50 stands for zero in the data rows.
Some points:
np.array([70, 68, 33, 43, 65, 42, 42, 47, 41, 61, 50, 51, 72, 57, 42, 64, 41, 45, 75, 45, 47, 56, 48, 87, 42, 35, 46, 37, 21, 45, 53, 48, 41, 39, 58, 29, 54, 56, 51, 30, 74, 50, 50])
np.array([56, 28, 56, 52, 72, 55, 55, 42, 45, 55, 16, 33, 55, 52, 52, 41, 83, 29, 60, 54, 45, 59, 49, 43, 31, 64, 47, 53, 66, 34, 50, 39, 46, 36, 67, 72, 44, 38, 64, 50, 85, 32, 43])
np.array([46, 49, 46, 50, 33, 42, 70, 81, 51, 30, 50, 47, 36, 67, 54, 54, 54, 19, 55, 44, 48, 43, 57, 83, 47, 59, 56, 46, 68, 31, 60, 38, 67, 61, 59, 40, 44, 55, 32, 13, 44, 64, 46])
np.array([26, 39, 68, 55, 38, 65, 31, 52, 40, 67, 44, 49, 50, 42, 30, 68, 55, 43, 34, 76, 29, 45, 67, 36, 49, 64, 41, 40, 43, 81, 40, 56, 63, 55, 62, 40, 50, 42, 70, 31, 55, 77, 68])
np.array([46, 70, 28, 51, 43, 30, 71, 56, 59, 35, 39, 42, 55, 17, 67, 68, 53, 64, 57, 63, 27, 32, 54, 43, 53, 51, 60, 67, 50, 76, 60, 39, 51, 51, 55, 64, 42, 44, 66, 44, 49, 33, 40])
np.array([51, 3, 58, 43, 48, 75, 25, 47, 58, 51, 49, 60, 41, 20, 54, 50, 54, 61, 59, 54, 67, 41, 60, 53, 42, 51, 49, 44, 35, 57, 82, 48, 68, 59, 56, 29, 47, 47, 50, 51, 45, 26, 38])
np.array([55, 45, 75, 41, 47, 25, 43, 64, 54, 57, 41, 39, 60, 54, 45, 54, 62, 76, 73, 19, 34, 39, 62, 37, 72, 44, 42, 32, 66, 42, 45, 50, 69, 26, 46, 38, 77, 54, 44, 56, 28, 44, 52])
np.array([46, 61, 30, 60, 39, 65, 54, 54, 34, 52, 41, 41, 52, 24, 69, 50, 58, 63, 42, 61, 68, 63, 52, 34, 66, 28, 61, 42, 64, 21, 45, 68, 39, 59, 65, 37, 68, 31, 24, 49, 54, 65, 60])
np.array([58, 53, 66, 59, 65, 58, 42, 49, 50, 50, 55, 29, 47, 41, 59, 53, 10, 23, 52, 50, 34, 61, 50, 47, 51, 37, 57, 79, 55, 56, 52, 34, 53, 41, 43, 39, 55, 69, 34, 45, 51, 49, 61])
np.array([38, 46, 47, 32, 38, 29, 56, 69, 51, 66, 52, 52, 50, 76, 40, 38, 34, 54, 21, 70, 53, 69, 63, 72, 55, 50, 45, 70, 41, 55, 58, 31, 43, 36, 50, 41, 54, 16, 24, 62, 58, 41, 60])
np.array([55, 64, 39, 58, 56, 64, 26, 73, 59, 42, 71, 40, 69, 58, 58, 46, 46, 54, 31, 56, 43, 43, 22, 48, 65, 26, 61, 38, 52, 53, 30, 52, 67, 45, 63, 39, 11, 37, 71, 64, 52, 44, 29])
np.array([43, 44, 54, 64, 34, 25, 39, 49, 46, 45, 78, 48, 69, 58, 69, 54, 30, 52, 46, 54, 58, 60, 66, 41, 33, 57, 39, 62, 41, 13, 62, 50, 45, 31, 64, 57, 48, 61, 61, 33, 46, 51, 53])
np.array([62, 61, 38, 50, 59, 32, 51, 54, 36, 55, 65, 85, 59, 22, 36, 34, 43, 55, 46, 56, 54, 68, 34, 43, 46, 86, 61, 53, 81, 68, 57, 71, 50, 32, 41, 50, 47, 39, 40, 37, 38, 50, 35])
np.array([66, 45, 41, 17, 59, 43, 42, 62, 38, 61, 46, 42, 40, 63, 60, 69, 41, 38, 34, 65, 46, 35, 23, 29, 57, 56, 60, 41, 52, 39, 71, 32, 40, 58, 52, 61, 59, 52, 74, 63, 26, 63, 46])
np.array([48, 65, 85, 63, 57, 40, 58, 33, 59, 59, 53, 48, 36, 46, 51, 54, 29, 70, 26, 35, 25, 50, 32, 75, 35, 53, 33, 43, 49, 33, 61, 51, 51, 71, 61, 39, 54, 46, 41, 60, 65, 61, 29])
np.array([34, 60, 42, 58, 37, 53, 66, 50, 60, 54, 30, 49, 53, 54, 51, 34, 38, 34, 32, 51, 70, 58, 15, 61, 45, 32, 56, 26, 63, 51, 54, 75, 61, 45, 48, 47, 71, 70, 82, 61, 43, 31, 81])
np.array([24, 49, 37, 75, 53, 43, 34, 37, 65, 54, 45, 39, 75, 43, 19, 69, 69, 51, 68, 36, 44, 63, 50, 65, 38, 55, 66, 60, 50, 46, 42, 39, 50, 62, 54, 51, 50, 54, 35, 75, 7, 54, 49])
np.array([41, 39, 32, 45, 43, 48, 36, 54, 69, 45, 56, 81, 34, 42, 29, 56, 58, 51, 42, 34, 45, 46, 58, 32, 42, 46, 55, 66, 60, 43, 43, 34, 49, 64, 39, 35, 62, 61, 70, 64, 99, 68, 61])
np.array([46, 73, 66, 65, 44, 55, 42, 51, 53, 83, 50, 57, 46, 47, 56, 58, 39, 42, 49, 36, 75, 30, 55, 58, 47, 51, 41, 48, 68, 48, 51, 23, 27, 39, 46, 53, 13, 64, 38, 49, 54, 45, 55])
np.array([40, 16, 49, 66, 46, 81, 72, 59, 45, 37, 51, 65, 68, 76, 62, 41, 38, 79, 65, 42, 47, 43, 23, 47, 33, 36, 43, 49, 55, 77, 48, 34, 46, 39, 56, 66, 63, 59, 31, 46, 53, 66, 52])
np.array([54, 44, 51, 30, 54, 74, 26, 60, 43, 29, 45, 40, 50, 41, 45, 53, 37, 72, 47, 36, 46, 54, 57, 59, 53, 97, 75, 38, 45, 48, 47, 60, 39, 55, 34, 71, 46, 46, 46, 48, 64, 43, 81])
np.array([30, 38, 62, 48, 59, 42, 37, 56, 41, 27, 25, 43, 57, 70, 40, 50, 54, 65, 64, 52, 71, 45, 48, 43, 59, 48, 29, 74, 60, 60, 60, 79, 36, 73, 32, 28, 29, 56, 64, 52, 62, 55, 42])
np.array([79, 49, 52, 34, 30, 47, 67, 45, 42, 52, 64, 36, 70, 36, 39, 22, 66, 53, 45, 68, 55, 24, 46, 48, 55, 57, 47, 60, 45, 53, 26, 53, 42, 69, 70, 44, 49, 69, 30, 64, 47, 57, 59])
np.array([62, 38, 59, 44, 48, 32, 69, 56, 58, 59, 68, 52, 23, 45, 52, 54, 41, 51, 74, 59, 46, 63, 27, 32, 65, 42, 53, 41, 35, 49, 33, 48, 42, 73, 49, 64, 41, 29, 68, 32, 43, 38, 62])
np.array([30, 65, 48, 26, 44, 59, 36, 55, 42, 63, 80, 49, 32, 44, 55, 40, 66, 31, 79, 49, 41, 48, 44, 62, 38, 40, 41, 66, 52, 61, 50, 89, 42, 44, 48, 78, 65, 45, 47, 59, 52, 52, 32])
np.array([45, 55, 54, 42, 59, 54, 76, 41, 51, 57, 37, 59, 45, 51, 35, 52, 35, 52, 62, 71, 41, 29, 73, 38, 47, 37, 84, 48, 38, 26, 58, 64, 76, 40, 32, 69, 29, 47, 54, 54, 49, 59, 35])
np.array([66, 41, 29, 75, 59, 59, 56, 49, 60, 58, 44, 65, 52, 60, 43, 50, 47, 38, 37, 28, 37, 39, 59, 56, 65, 50, 4, 66, 41, 43, 49, 65, 51, 51, 32, 62, 50, 41, 46, 43, 27, 45, 67])
np.array([52, 65, 60, 31, 63, 49, 57, 36, 47, 28, 62, 60, 73, 29, 62, 33, 54, 31, 59, 41, 72, 47, 61, 47, 46, 43, 31, 39, 47, 58, 44, 32, 59, 67, 46, 63, 52, 23, 64, 63, 47, 69, 52])
np.array([60, 32, 22, 63, 57, 39, 66, 41, 38, 46, 63, 12, 27, 47, 46, 46, 50, 67, 40, 41, 64, 67, 62, 57, 49, 36, 32, 33, 59, 68, 63, 51, 57, 42, 43, 57, 34, 77, 47, 58, 56, 72, 60])
np.array([46, 72, 50, 48, 49, 26, 26, 46, 57, 48, 45, 57, 60, 66, 65, 46, 69, 45, 38, 59, 50, 62, 44, 33, 45, 38, 49, 29, 24, 55, 62, 46, 68, 65, 44, 62, 44, 72, 5, 38, 63, 32, 59])
np.array([59, 72, 50, 29, 57, 65, 54, 48, 53, 51, 42, 51, 30, 51, 54, 30, 73, 71, 33, 36, 65, 61, 56, 42, 29, 39, 59, 84, 38, 50, 31, 53, 52, 47, 66, 38, 54, 51, 55, 31, 17, 62, 57])
np.array([58, 61, 57, 38, 38, 77, 66, 23, 38, 42, 72, 52, 64, 62, 34, 59, 64, 43, 35, 44, 54, 63, 65, 46, 60, 33, 57, 44, 71, 54, 59, 48, 38, 65, 41, 56, 59, 43, 66, 39, 53, 18, 30])
np.array([69, 49, 62, 60, 50, 44, 39, 36, 61, 26, 40, 76, 28, 61, 55, 56, 51, 48, 57, 63, 30, 47, 68, 65, 55, 36, 35, 42, 62, 50, 47, 57, 32, 33, 55, 45, 48, 56, 41, 71, 30, 47, 66])
np.array([48, 23, 61, 44, 53, 40, 66, 46, 59, 55, 36, 55, 49, 44, 65, 65, 64, 36, 25, 34, 59, 56, 51, 53, 70, 61, 78, 50, 26, 64, 32, 63, 27, 42, 43, 59, 49, 51, 50, 50, 59, 62, 20])
np.array([34, 59, 36, 47, 53, 71, 82, 44, 39, 52, 53, 61, 44, 61, 64, 55, 50, 46, 69, 58, 36, 56, 55, 41, 49, 95, 49, 44, 37, 39, 34, 49, 59, 47, 33, 27, 42, 57, 56, 76, 53, 30, 39])
np.array([56, 61, 56, 94, 48, 49, 25, 37, 56, 46, 42, 35, 32, 72, 47, 32, 45, 48, 69, 61, 71, 32, 48, 44, 63, 70, 58, 49, 39, 53, 45, 30, 55, 39, 48, 49, 96, 38, 56, 41, 53, 46, 32])
Along one direction, these points spread out more than along any other. Take the direction at right angles to it along which they spread out most. Go by this last direction. For each point below, how far along it does it lie, from 0 to 99? The average is 50, and the first point in the table lies past the average. One standard deviation of the points above along it is 16.
np.array([66, 41, 29, 75, 59, 59, 56, 49, 60, 58, 44, 65, 52, 60, 43, 50, 47, 38, 37, 28, 37, 39, 59, 56, 65, 50, 4, 66, 41, 43, 49, 65, 51, 51, 32, 62, 50, 41, 46, 43, 27, 45, 67]) 43
np.array([52, 65, 60, 31, 63, 49, 57, 36, 47, 28, 62, 60, 73, 29, 62, 33, 54, 31, 59, 41, 72, 47, 61, 47, 46, 43, 31, 39, 47, 58, 44, 32, 59, 67, 46, 63, 52, 23, 64, 63, 47, 69, 52]) 64
np.array([45, 55, 54, 42, 59, 54, 76, 41, 51, 57, 37, 59, 45, 51, 35, 52, 35, 52, 62, 71, 41, 29, 73, 38, 47, 37, 84, 48, 38, 26, 58, 64, 76, 40, 32, 69, 29, 47, 54, 54, 49, 59, 35]) 49
np.array([58, 61, 57, 38, 38, 77, 66, 23, 38, 42, 72, 52, 64, 62, 34, 59, 64, 43, 35, 44, 54, 63, 65, 46, 60, 33, 57, 44, 71, 54, 59, 48, 38, 65, 41, 56, 59, 43, 66, 39, 53, 18, 30]) 62
np.array([48, 23, 61, 44, 53, 40, 66, 46, 59, 55, 36, 55, 49, 44, 65, 65, 64, 36, 25, 34, 59, 56, 51, 53, 70, 61, 78, 50, 26, 64, 32, 63, 27, 42, 43, 59, 49, 51, 50, 50, 59, 62, 20]) 44
np.array([41, 39, 32, 45, 43, 48, 36, 54, 69, 45, 56, 81, 34, 42, 29, 56, 58, 51, 42, 34, 45, 46, 58, 32, 42, 46, 55, 66, 60, 43, 43, 34, 49, 64, 39, 35, 62, 61, 70, 64, 99, 68, 61]) 25
np.array([46, 61, 30, 60, 39, 65, 54, 54, 34, 52, 41, 41, 52, 24, 69, 50, 58, 63, 42, 61, 68, 63, 52, 34, 66, 28, 61, 42, 64, 21, 45, 68, 39, 59, 65, 37, 68, 31, 24, 49, 54, 65, 60]) 76
np.array([54, 44, 51, 30, 54, 74, 26, 60, 43, 29, 45, 40, 50, 41, 45, 53, 37, 72, 47, 36, 46, 54, 57, 59, 53, 97, 75, 38, 45, 48, 47, 60, 39, 55, 34, 71, 46, 46, 46, 48, 64, 43, 81]) 28
np.array([55, 45, 75, 41, 47, 25, 43, 64, 54, 57, 41, 39, 60, 54, 45, 54, 62, 76, 73, 19, 34, 39, 62, 37, 72, 44, 42, 32, 66, 42, 45, 50, 69, 26, 46, 38, 77, 54, 44, 56, 28, 44, 52]) 36
np.array([51, 3, 58, 43, 48, 75, 25, 47, 58, 51, 49, 60, 41, 20, 54, 50, 54, 61, 59, 54, 67, 41, 60, 53, 42, 51, 49, 44, 35, 57, 82, 48, 68, 59, 56, 29, 47, 47, 50, 51, 45, 26, 38]) 20
np.array([60, 32, 22, 63, 57, 39, 66, 41, 38, 46, 63, 12, 27, 47, 46, 46, 50, 67, 40, 41, 64, 67, 62, 57, 49, 36, 32, 33, 59, 68, 63, 51, 57, 42, 43, 57, 34, 77, 47, 58, 56, 72, 60]) 54
np.array([69, 49, 62, 60, 50, 44, 39, 36, 61, 26, 40, 76, 28, 61, 55, 56, 51, 48, 57, 63, 30, 47, 68, 65, 55, 36, 35, 42, 62, 50, 47, 57, 32, 33, 55, 45, 48, 56, 41, 71, 30, 47, 66]) 41
np.array([70, 68, 33, 43, 65, 42, 42, 47, 41, 61, 50, 51, 72, 57, 42, 64, 41, 45, 75, 45, 47, 56, 48, 87, 42, 35, 46, 37, 21, 45, 53, 48, 41, 39, 58, 29, 54, 56, 51, 30, 74, 50, 50]) 55
np.array([62, 61, 38, 50, 59, 32, 51, 54, 36, 55, 65, 85, 59, 22, 36, 34, 43, 55, 46, 56, 54, 68, 34, 43, 46, 86, 61, 53, 81, 68, 57, 71, 50, 32, 41, 50, 47, 39, 40, 37, 38, 50, 35]) 64
